In the data rows, 128 means zero.
Some points, one per row:
[ 93  79 139  84 179 116  99  93 121 106 170 159  61  94 133 159]
[145 155 131 139 116  99 115 134 107 110 145 116 142 131 120 113]
[108  95 144 118 162 143 121  92 133 141 157 124 100 127  96 153]
[127  76 163 139 130 113 115 111 125 112 101 126 149 125 143  95]
[120 160 142 130 135 115 118 124 126  98 148 130 125 116 110 135]
[126 103 125 130  95 142 159 147 150 122  95 128 129 146 164 113]
[158 124  97 114 123 104 111 124 106 126 143 130 122 120 157 124]
[160 146 177 149 119 147 157  95 132 144 114 101 164 147 124 163]
[156 137  81 121  96 118 140 160 118 152 122 146 125 103 173 118]
[150 110 154 146 130 121 134 102 137 134  98 104 174 162 116  96]
[101  93 136 132 165 127  98 104 121 114 139 135 120 126  97 121]
[104  39 124 123 143 162 131 114 141 157 105 133 127 146 133  96]
[104  50 139 121 143 166 148 119 157 146 106 132 125 148 147 106]
[151 125 105  74 108 136 156 115 179 136 124  83 105 176 138 130]
[124  27 132 114 142 160 151 111 156 158 103 119 134 153 149  94]
[142 157 180 160 106 118 139 114 125 100 103 116 174 129 136 173]
[131 114 105 120 118 113 123 143 125 116 130 145 125 108 150 107]
[ 86  82 139 131 165 129  81 109 118 122 150 151 124 124  92  90]
[171 138 139 168 111 105 131 114 103 138 116 117 173 114 150 137]
[165 132 137 139 141 120 113 104  90 152 149 130 145  96 121 150]
[132 164 153 125 137 101 108 109 120  96 153 132 139 128 102 132]
[152 113 154 121 114 133 169 109 151 131  95  95 154 162 143 127]
[151  90 115  65 118 132 152 112 178 130 124 105 103 166 164 130]
[111 148 144 129 124 144 151 136 141 140 118 115 121 148 122 134]
[157 127 134 115 116 112 122 113 141 115 117  99 144 159 131 110]
[110 116 137 151 108 140 146 152 146 110  85 135 130 124 160 112]
[144  89 111  64 125 131 158 122 171 130 114  98 102 164 162 125]
[129 189 129 142 161  97  73 120  90 103 185 134 121 109  66 133]
[104  83 140 141 133 148 126 118 130 132 117 140 133 120 134 117]
[ 69 143 124 139 123 166 128 173 133 115 126 163  99 106 105 131]
[151 100 149 119 134 123 140 108 123 117 117 122 141 117 165 154]
[143 127 188 137 116 144 168  95 138 131  98  93 168 156 140 154]
[123  87 151 137 147 119 113 102 139 122 121 123 138 140 119 114]
[ 90  71  99  76 185 129  87 111 124 127 179 156  66 107 124 130]
[123 131 125 138 107 144 154 162 141 131 102 138 140 130 157 135]
[126 100 164 116 144 103 115  93 147  89 113 107 135 137 132 121]
[159 139 154  85 129  63 108 105 148  63 130  97 141 166 139 119]
[121  95 154 141 145 118 115 106 131 110 116 124 148 114 138 120]
[119  99 176 122 145  98 108  86 145  78 115 109 142 137 121 117]
[100 127 132 130 135 139 122 131 143 109 126 131 115 133 119 118]
[117 106 130 134 112 139 147 136 134 138 102 132 130 133 152 123]
[125 145 134 132 135 116 118 137 118 110 134 135 123 113 133 150]
[135  86 147 120 145 131 127 103 146 128 123 117 127 140 124 119]
[131  79 145 106 145 136 140 100 149 144 107 101 131 150 139 125]
[106 182 156 145 153  93  86 121 108  85 167 144 128  94  94 149]
[149 139 116 128 100 124 154 145 144 132 101 108 145 154 145 111]
[138  98  97 117 126 109 115 141 112 119 125 145 131 114 165 117]
[137 131  95 161 131 146 114 134  96 170 126 154 136 104 100  98]
[109  61 137 119 136 152 140 122 162 131  96 119 123 146 148 100]
[135 141 189 143 148 100 111  87 136  89 132 107 160 143  98 139]
Then 16 other points, each followed by its number:
[125 224  62 150  72 152 160 207 124 153 116 144 122 127 133 124] 0
[115 172 125 134 130 123 117 144 123 116 150 141 109 107 116 146] 1
[117 152  61  86 114 169 152 176 138 158 144 152  61 112 145 138] 2
[102  36 137 101 173 112  87  91 142 114 150 138 101 142 123  82] 3
[124 153 163 141 155 103  92 113  93 103 170 141 137  81 110 163] 4
[131  39 141  75 135 138 146 102 173 131 108 118 105 147 194 136] 5
[120 136 113 117 121 118 121 142 127 124 139 137 104 121 132 137] 6
[104 138 114 154 113 147 133 154 120 142 123 127 129 136 104  93] 7
[108 151  62  90 109 157 156 188 145 140 134 159  51 114 169 146] 8
[ 88  43 142 110 185 109  82  92 136 104 141 135 110 125 108  89] 9
[128 138  98 110 158  99  73 127  96 121 177 144  97 109 100 129] 10
[ 86  69 108  80 194 138  85 110 125 147 169 165  47 105  96 132] 11
[133  61 148 129 149 121 113  96 126 134 123 122 140 121 132 117] 12
[ 89 139 123 132 123 127 134 158 145 101 115 137 111 135 119 107] 13
[ 97  93 178 156 155 126 108 108 119 103 123 125 157 135  97 119] 14
[161 178 142 167 107 109 132 133  84 125 122 126 176 102 130 133] 15
Which three of these numbered points are nearest to each point below, looking only along the 7 directions in which the first points spread most? Their numbers follow each, nearest first.
[104 145 126 149 118 152 129 148 125 137 116 133 135 132  96 111] > 7 13 6
[124  46 148  71 143 154 155  99 167 141 104 115  96 149 175 139] > 5 12 3
[139 148 164 154 147  90  95  96  98 107 156 126 148 108 109 167] > 4 1 15
[132  64 127  76 143 151 151 117 167 130 114 122  91 162 176 135] > 5 12 6
[127  76 156 135 139 142 123 108 130 131 123 122 146 130 140 133] > 12 14 6
[ 78  63 159  97 180 129 105  88 155 109 144 136  94 142 111 122] > 9 3 12
[150 177 151 145 148 104 107 110  82 122 172 140 129  91 118 184] > 4 1 15
[140 128 114  80 167  89  73 114 114 100 189 132  93 137  91 113] > 10 6 1
[103 121  76  73 125 147 140 155 149 149 131 146  65 125 153 123] > 2 8 6
[127 127 108 146 102 154 143 159 134 153  99 123 142 143 126 107] > 7 13 6
[ 96 160  68  96 101 173 163 185 156 141 127 157  51 110 163 142] > 8 2 6
[124 135 113 130 122 160 141 139 141 159 125 123 127 154 100 116] > 7 6 13
[117 128 177 169 131 112 130 104 123  93 104 118 172 119 122 135] > 14 15 12
[ 92 118 151 140 156 116  99 116 123 117 150 136 127 120  75 117] > 14 1 4
[ 88  48 144 108 176 118  90  92 139 118 142 143  98 124 123 116] > 9 3 12
[138 165 151 141 147  95 101 112  95 122 166 137 141  98 100 154] > 4 1 10
[111 116 178 137 142 137 129 113 138 114 113 121 149 140 112 139] > 14 12 13
[108  78  99  77 194 129  74 108 120 148 197 154  51 118  91 132] > 11 10 3
[148 153 132 127 142 102  96 117  91 130 174 132 130  91 105 165] > 4 10 1
[114 180 141 136 148  82  72 116 101  80 170 131 129 102  82 134] > 4 10 1
[147 136 173 121 156  78 106  87 132  88 147 106 141 134 115 153] > 4 14 12
[124  62 160 134 134 127 133 100 138 130 104 118 161 144 150 119] > 12 14 5
[114 180  99 152 115 142 124 159 112 132 128 150 121 109 118 136] > 1 7 6
[ 96 149  60  82 105 156 147 189 144 142 138 168  53 110 166 138] > 8 2 6
[108 132  32  86 123 149 126 188 136 153 158 178  44 108 156 121] > 2 8 6
[139 233  61 150  63 146 162 215 124 155 111 141 131 123 138 113] > 0 7 2
[119 133 166 151 136 120 119 117 116 102 132 116 151 125 121 135] > 14 4 1
[172 139 128 140 141 117 104 103 100 159 170 121 136  99 105 157] > 4 10 1
[142  80 127  74 120 129 151  99 177 124 113  94  98 169 163 134] > 5 12 6
[118 166 126 136 134 115 112 135 109 111 146 140 122 106 115 134] > 1 6 4
[111 157 147 129 155  85  83 113 108  92 169 130 122 120  87 130] > 4 10 1
[ 93 174 100 154 122 168 134 160 129 147 140 141 111 138  83 116] > 7 1 13
[ 52 160 133 145 169 118  75 151  92  88 187 192  66  47 105 172] > 4 1 10
[116 132 208 161 111 110 143 121 133  74  92 122 179 124 153 141] > 14 15 13
[162 142 101  84 153 103  84  92 120 131 193 113 105 148  78 123] > 10 6 1
[144 155 140 113 157  79  79 111 106  94 183 139 121  99 111 150] > 4 10 1
[ 97  77 111  92 183 131  75 118 122 144 173 153  67 107 101 133] > 11 10 9
[122  69 139  88 145 104 102 100 154 106 135 116  98 147 146 116] > 3 12 9
[ 78 101 112 120 141 130 111 149 136 114 128 153  94 131 123  90] > 13 6 7
[ 95 153  77  96 105 164 161 191 149 135 134 164  61 120 165 146] > 8 2 6
[103 155  67  99  96 167 169 183 153 138 125 153  61 119 154 143] > 8 2 6
[107  89 131 115 154 119  99 107 145 115 132 121 114 152  99  87] > 3 9 12
[130  53 153 118 141 128 127  94 153 124 110 119 138 131 147 117] > 12 5 14
[ 78  42 135 106 184 131  87 105 139 114 137 143  91 126 108  98] > 9 3 11
[128 145 117  97 166  97  77  99 126  95 172 129  97 129  77 119] > 10 1 6
[101 214  55 121 115 128 116 194  95 144 181 187  70  69 110 166] > 2 1 8
[125  38 139  67 153 137 136  90 167 131 116 118  88 149 157 140] > 5 12 3
[101 144  42  71 105 161 141 187 153 143 138 162  44 126 159 123] > 8 2 6
[134 192  28 126 149 120  72 172  61 154 213 180  81  72  74 115] > 10 1 2
[112  75 110  92 186 137  88 106 119 140 179 150  68 109  96 146] > 11 10 3
[169 161 130 171 107 114 116 126  86 133 126 128 171 102 128 145] > 15 1 4
[ 97  76 147  86 193 116  94  90 137 118 178 149  64  96 123 166] > 11 9 3
[137 133 103 102 124 125 129 136 140 122 149 128 107 125 143 144] > 6 1 13
[123  67 158 135 149 118 117 107 144 121 103 129 137 130 135 121] > 12 14 3
[151 160 145 183 105 109 122 128  93 135 117 128 184 115 113 135] > 15 7 1
[129 202  71 157  72 152 167 208 115 138  98 145 126 124 135 113] > 0 7 13
[160 182 139 181 112 120 109 133  91 121 124 118 176 113 114 138] > 15 1 4
[ 99 120 122 133 108 134 155 152 153 115  99 136 122 127 158 118] > 13 6 7
[ 76  67 150  84 189 119  89  83 124 105 169 154  60  95 134 164] > 11 9 3
[ 95 154 109 162 118 139 122 163 114 133 118 148 133 126 103 102] > 7 13 1
[129 222  51 140  80 160 163 192 114 149 118 149 101 127 125 119] > 0 2 8
[ 82 136 133 114 138 145 135 143 154 119 129 131  89 155 101 120] > 13 6 7
[ 76  50 147 101 186 128  99 103 143 118 145 145  98 130 122 112] > 9 3 11
[148 170 141 174 110 107 129 126 100 130 129 129 173 106 125 134] > 15 1 4
[132 201  79 144  66 148 168 185 133 140 103 130 120 130 136 120] > 0 7 13
[102  71 116  90 165 159 114 113 140 148 141 144  67 119 139 127] > 11 3 6
[142 145  78 105 131 116 119 146 130 129 153 141  95 123 135 115] > 6 1 10
[ 96 155  76  89 106 171 163 177 144 141 129 151  70 124 157 138] > 8 2 6
[163 104 125  80 101 145 183 123 187 129 101  95 116 174 179 137] > 5 6 13
[138 130 153 169 129  89 115 127  85 104 132 158 154  50 186 182] > 4 15 1
[159 211  75 139 110 110 113 172 100 133 155 137 122 107 110 122] > 1 0 6
[ 92 106 102  99 174 129  78 120 102 145 194 160  67  97  91 131] > 11 10 6
[169 196 159 198  94 107 140 126  78 120 112 121 205  86 135 169] > 15 4 1
[142 176 120 126 123  96 104 124 108  92 168 132 113 117 108 132] > 1 10 6
[135 213  80 136  76 138 166 188 124 123 114 144 131 130 144 130] > 0 1 7
[141 158 164 176 101 123 137 133 117 108  97 115 187 115 137 145] > 15 7 14
[153 201 137 172 107 107 115 138  94 120 137 126 171 112 113 136] > 15 1 4
[127  53 164 123 147 110 114  89 136 115 115 111 149 131 136 108] > 12 14 3
[134 122 137 132 149 120 105 109  90 158 158 143 131 100 140 156] > 4 6 1
[ 98  96 179 123 139 112 129 102 145  87 116 105 135 141 126 119] > 14 12 13
[ 94 128 134 108 141 140 126 128 170 115 126 123  97 148 104 116] > 13 6 7
[138 136 102 126 130 118 115 146 116 131 145 138 104 112 145 124] > 6 1 10
[160 159 140 161 103 115 135 135 112 123 103 106 194 132 138 121] > 15 7 6
[161  99 148 106 137  94 121  75 135 114 126 100 147 149 137 126] > 12 14 6
[128  76 150 109 151 146 127 102 148 139 111 111 124 147 140 116] > 12 5 14
[132 203  40 142 132 117  66 174  60 152 209 182  85  67  82 141] > 10 1 6
[ 86 182  74 135 128 136 104 167 103 139 161 168  96  95  73 109] > 1 10 7
[124 193  77 129  75 160 164 195 134 141 107 144 115 131 144 121] > 0 2 8
[152 158 134 164  96 106 137 144 115 114 104 113 194 136 137 122] > 15 7 6
[142 113 105 110 120 102 112 137 125 121 138 135 124 116 151 111] > 6 13 1
[141  83 165 128 134 124 130 104 129 114 112 124 149 120 155 139] > 12 14 6
[134  66 151 147 137 111 122 113 135 117  96 120 163 137 147  96] > 12 14 3
[123 146 163 107 164 116 101  93 135 122 169 118 113 152  82 149] > 4 1 10
[134 149 118 126 144  90  87 128 107 101 164 129 109 105  98 136] > 10 1 4
[ 99  62 155  76 188 118  80  78 136 107 167 143  71 105 133 158] > 11 9 3
[ 87  84 179 123 160 122 122  82 148  93 121 117 133 141 113 123] > 14 12 9
[142 153 182 178 106 101 147 126 106 106  98 110 189 116 143 157] > 15 14 4
[157 121  82 112 119  94 108 137 120 132 140 138 120 112 155 124] > 6 10 1
[160 148 173 180 107 138 177 114 127 145  92 103 190 133 141 152] > 15 7 14
[ 86 113 131 104 135 151 137 120 166 117 121 120  99 153 117 123] > 13 6 7
[117 192  64 134  94 147 143 198 129 141 129 158 111 123 127 118] > 0 2 7
[120 193  19 129 139 123  69 178  52 167 212 202  70  63  79 135] > 10 1 2
[120 150 100 113 121 134 135 140 130 133 145 139 101 127 122 130] > 6 1 13
[122 115 114 130 132 140 132 136 111 152 131 152 114  98 145 140] > 6 1 7
[164 167 136 153 110 102 117 124 123 113 117 111 178 135 117 116] > 15 7 1
[123 199  39 135 144 113  68 177  60 155 211 198  72  54  77 132] > 10 1 2
[137 182  76 138  93 139 146 183 109 148 128 159 103  94 161 148] > 0 2 8
[128  84 117  74 118 149 162 127 172 137 114 113  93 167 161 119] > 5 6 13
[116  62 151  84 149 136 150 102 158 112 117 122 109 142 161 138] > 5 12 3
[168 104 143 107 143 109 133  91 135 132 129 102 149 145 142 135] > 12 6 14
[168 184 118 135  94 103 134 147 102 117 130 123 160 105 138 140] > 15 1 6
[155 153 148 157 127 106 124 117  96 147 124 132 170 111 120 157] > 15 4 1
[146 166 175 163 122 113 148 120 115 117 108 122 167 105 141 177] > 15 4 1
